Rotation paths and how fast each direction turns (deg/step):
Each turn is a multiple of 5 degrees from 10 to 175, or 0.
Each row of a path follows its step; steps can be skipped.
Rotation 1:
step 0: [ 29.9 -35.9 -12.7   7.1   2.9  -6.9 -14.2  -6.1  28.1  20.8 -44.0  14.5
   8.5  39.7  -4.1 -22.2   6.6  14.6 -11.9  20.9  14.9 -11.8  -8.9  18.6
 -10.5 -16.7  14.1 -35.0 -33.1 -11.1  -4.0 -14.1  16.3   1.1  16.1  26.8
   3.9  15.5   7.4  21.8 -18.1   0.6 -16.9  -4.3  -6.0   6.6 -22.3  38.6
  12.8 -20.0  -5.3  -5.1 -13.5 -19.0 -22.7  -4.6  -3.7  -5.1 -33.2  -4.4
  16.9  -2.3 -14.9   7.1   5.3   2.9  27.9]
step 1: [ -2.2 -42.8   1.6  33.0   9.8  10.1 -15.6  -8.0  12.5   4.3 -64.1  17.0
  18.8  -0.4  14.6 -22.7 -11.8 -27.9  -8.4  -8.9 -15.0  22.3 -17.4  10.0
   1.2  24.2  25.3  -6.3 -13.1 -10.7  15.7 -11.5  42.1   7.3  24.0   9.7
  18.9   3.0  22.1 -10.1  -8.9 -44.0   2.2  -1.4   5.8  12.2  -2.0   9.6
  -3.4 -13.9 -30.1   6.5   1.2  -0.1 -11.4 -26.7 -16.2  -6.8   3.2  -8.6
  16.0   6.7  -6.5   7.3  10.4  -1.1 -22.0]
step 6: [  6.4   1.2 -13.4  13.1 -13.2  -2.9 -32.9   7.4 -22.5   8.5 -25.0  11.2
  10.6  15.7  22.3 -30.5  -6.3  -5.0  -0.2  14.9  -4.7   0.8 -41.7  17.8
  -9.1  57.6 -14.3 -18.6  -3.8   0.7  -7.4  -4.1  -6.1  -7.0  21.0  -5.1
   4.5 -11.1 -22.8 -25.7 -13.2  18.1   2.7 -20.2   0.4  10.4 -35.2  34.7
  -4.0   2.5 -40.4   1.6   4.5  -0.1 -24.1  18.0  14.2 -15.0  19.5  -7.6
   0.1  21.1   4.3  30.0 -20.8 -11.8 -20.3]
step 9: [-10.3  -2.2   7.8  10.3  -3.7 -20.7   3.6  -0.7   0.7   2.5 -32.3   2.9
  26.6  -9.9  -4.8  10.7  -7.8  -8.7 -11.8   4.7 -15.5 -17.6  -3.9  25.6
 -12.9   0.7   1.9  12.6  -2.6  -2.0 -20.3 -30.6  22.3  16.9  31.4  12.6
  23.1  20.5  -9.6   4.8 -15.9  36.1  32.8 -17.0 -18.1  34.8  -3.2  24.2
 -28.3  -4.2   3.5 -22.9  -0.7  13.8 -22.7 -30.3  41.8 -14.4   8.7 -34.3
  -9.5   9.8   0.8  36.7 -10.3   4.6  -9.5]
step 16: [-16.0 -24.7   4.1  32.2 -13.5   0.2 -20.6   5.3  28.9  37.0 -31.2  -5.4
  19.6  35.3   4.2 -29.6  21.0  -3.1  13.8  10.1  -0.3   9.3   2.3   0.5
 -38.5   4.0  21.2  -3.6 -23.5  17.4  -7.1  -4.5  -1.4   1.0  34.6  13.6
  -5.0  12.5  25.3  20.6  23.1 -17.6   3.5 -25.6 -13.5   2.1  -2.3 -11.3
  12.9 -26.7 -15.6 -15.3 -14.7  18.8 -21.8  12.5 -16.7  14.9  -4.7   7.5
   5.1  -7.3  -9.9  24.7 -17.1 -15.9  23.9]
step 17: [ -1.0 -33.7  18.7   8.3  -7.1   7.2  -7.0 -18.3  -1.5  12.9 -39.6 -11.1
  31.3  13.2 -10.0 -11.8 -10.6 -15.2  -7.9   0.6 -12.5  -1.9 -37.1  -1.1
   6.1  14.1  -2.3  19.4 -17.2   3.0   6.5 -10.3   1.9   9.3  -8.4  35.4
  15.0  24.7  38.2 -11.4  16.5  -6.1 -23.8 -19.2   5.0  -5.4 -22.1  14.0
   6.3  10.6 -42.0 -13.1 -17.3 -11.8 -28.5  -1.8   3.2 -30.0 -18.2  10.7
  -1.8   9.7 -10.6  43.1 -13.5 -10.0 -10.1]
step 20: [-12.1  -8.0  10.5  15.9 -11.0 -10.6   6.0 -10.6   1.7   3.4   3.6 -10.6
  62.4   4.0  43.2  13.6  10.8  -9.6  -6.1  10.7 -10.8 -29.8 -10.8  28.4
 -35.9  36.1  10.5   4.0  17.0  22.3   6.5 -13.6   6.5  13.8  23.0  35.8
  31.3  35.5  -2.4  14.8 -15.2   3.9   7.9  -6.0  -1.1  13.9  12.4  -8.2
  16.5   8.8 -24.1 -14.5 -10.6  10.8  -7.3  22.0  11.6  -2.4 -21.9   9.6
 -30.3  -5.6   2.1   1.7   1.2   4.5   2.6]
step 23: [ 11.3   3.2   3.8  29.0  -3.7  14.6 -14.3  23.5   3.9  -4.2 -41.9  -2.4
  14.5  10.7   8.1  -1.5  14.7  14.2   5.1  18.8 -20.8 -20.3 -22.7  27.1
 -32.8  17.4  20.1 -20.7  16.4  26.8  33.2 -26.2   9.4   4.4  14.6 -22.8
  26.2 -13.6  -6.1  -5.9 -18.0  -8.0 -18.0  21.0  10.0  -3.4  -3.3  24.3
   4.2  -6.4 -24.1  -7.7 -17.8 -30.9 -16.0 -28.1  20.6   5.7 -11.3   6.2
  -1.5  28.9  28.6  -7.7  -4.2  14.6 -19.5]
[-0.9 -1.6 -4.1 -3.0 -1.7  3.1 -1.6 -6.9  1.3 -3.4  6.5  2.8  2.2 -4.3
 -4.5  1.5  1.5 -9.8  5.0  5.8 -3.7  4.0  2.9 -5.3  2.8  7.6 -2.4  0.6
  0.9  4.6 -4.4 -0.7 -5.0 -6.8  0.9  0.6 -8.2  3.5  1.2 -9.9 -1.4 -2.1
  8.4 -1.6 -0.6 -3.4 -4.9  5.7  0.9  8.3 -3.8 -2.0 -9.7  0.6  5.2 -1.3
  2.4 -2.4 -4.3 -8.2  4.7  5.3  0.8  7.5  2.7  7.6  6.7] -> 95
[  1.8   4.0  -2.4   1.7  -3.8   5.1   2.8  -1.2   0.6   7.4   1.2   4.4
  -3.8   4.8   7.0   3.1  10.7   5.3   0.0   5.3  -3.2  -5.4   1.2   0.7
   3.4  -1.9  -4.6  -0.5   5.4  -0.5   3.8  11.3   2.6  -6.4   3.3   3.9
   6.4   0.7   4.5  -8.9   9.6  -5.6  -2.0   2.8  -7.6   3.8   1.1   7.3
  -4.7   5.5  -5.3  -3.0   1.9   3.4   2.1   0.7   2.6  -3.7   1.9  -3.7
  -5.3 -10.1  -1.9   1.7   0.8  -2.1  -5.0] -> 25
[ -4.9  -2.5   2.2  -0.6  -5.2  -4.7  -0.1   0.2   9.7   3.0   1.3   0.5
   1.9  -1.1 -12.2  -4.9   1.4  -1.2  -0.1   1.0  -2.0  -0.1  -0.4  -2.5
  -0.6   1.7  -4.2  -7.0  -1.0   0.0   4.9   3.7  -2.9  -4.0  -1.1  -0.8
   0.7 -11.7   2.8   7.9   5.9  -2.4   4.1   1.6   8.9  -3.9   0.3  -5.7
   1.6  -1.3  -0.1  -4.6   1.6  13.3   3.6   3.5   7.0  -5.6  -9.6   2.5
  -3.7  -0.7  -5.3  -3.9  -0.6   4.8  -7.7] -> 125
[-5.0  4.2  1.3  1.4  3.5  3.9 -0.4  3.9  1.2  1.1 -1.4 -2.6  9.8 -3.7
  3.2 -1.4 -6.5 -9.9  1.7  3.6  7.6  1.5  1.5 -0.5  2.0  0.9 -3.3  8.0
 -6.1 10.7  2.3 -5.3 -5.3  1.4  6.8 13.4  2.4 -2.9 -2.2 -3.1  7.3 -0.6
 -2.1  0.8  2.4  5.6  0.6 -3.2  2.1  0.5  2.9 -2.5  7.0  3.9 -4.7 -3.7
  1.2  0.3  9.3 -4.7  0.5 -0.8 -5.4  3.9  6.3  0.2 -7.3] -> 95
[-5.9 -8.1  0.1 -6.3 -2.8 -8.1  7.9 -8.4 -2.0  0.6  1.6  4.8 -8.2 -4.8
  0.3 -1.7  2.4  3.6  2.7 -0.4  7.0  6.7 -3.3  1.2 -3.5  6.8  0.1 -0.7
 -8.3 -1.8 -4.3 -2.0  2.9 -4.9 -1.6 -0.8  3.1  1.3 -3.2 -2.4  2.6 -0.7
 -2.7 -2.4 -1.7 13.4 -0.3  6.2  2.5 -3.6  6.2 -0.9  0.2  4.3 -5.2  2.6
  0.5 -2.4  1.1 -5.9  9.5  0.0  6.2 -2.9 -5.6 -0.3 -9.1] -> 10
[ -8.4   7.6   3.6  -0.5   1.2  -1.7  -3.7  -7.8   2.5  -2.5  -1.9   1.5
   6.7   3.4  -3.0   4.8   1.3   2.4   3.5   0.0  10.0  -9.6  -2.8  -2.3
  -1.0  -9.6  -2.4  -4.5   3.0  -4.6  -0.7  -6.6   5.3   0.0   7.5  -1.9
   4.2  -8.0  -4.7  -1.3  -1.3   2.4   2.4  -6.6  -5.6   3.4  -7.1  -4.5
  -2.4   3.2  -1.3  -6.3 -10.1  -0.4   0.3   8.5  -5.8   0.4   0.6  -3.4
   3.7  -1.6   0.3  -4.5   5.5  -0.1   2.6] -> 160
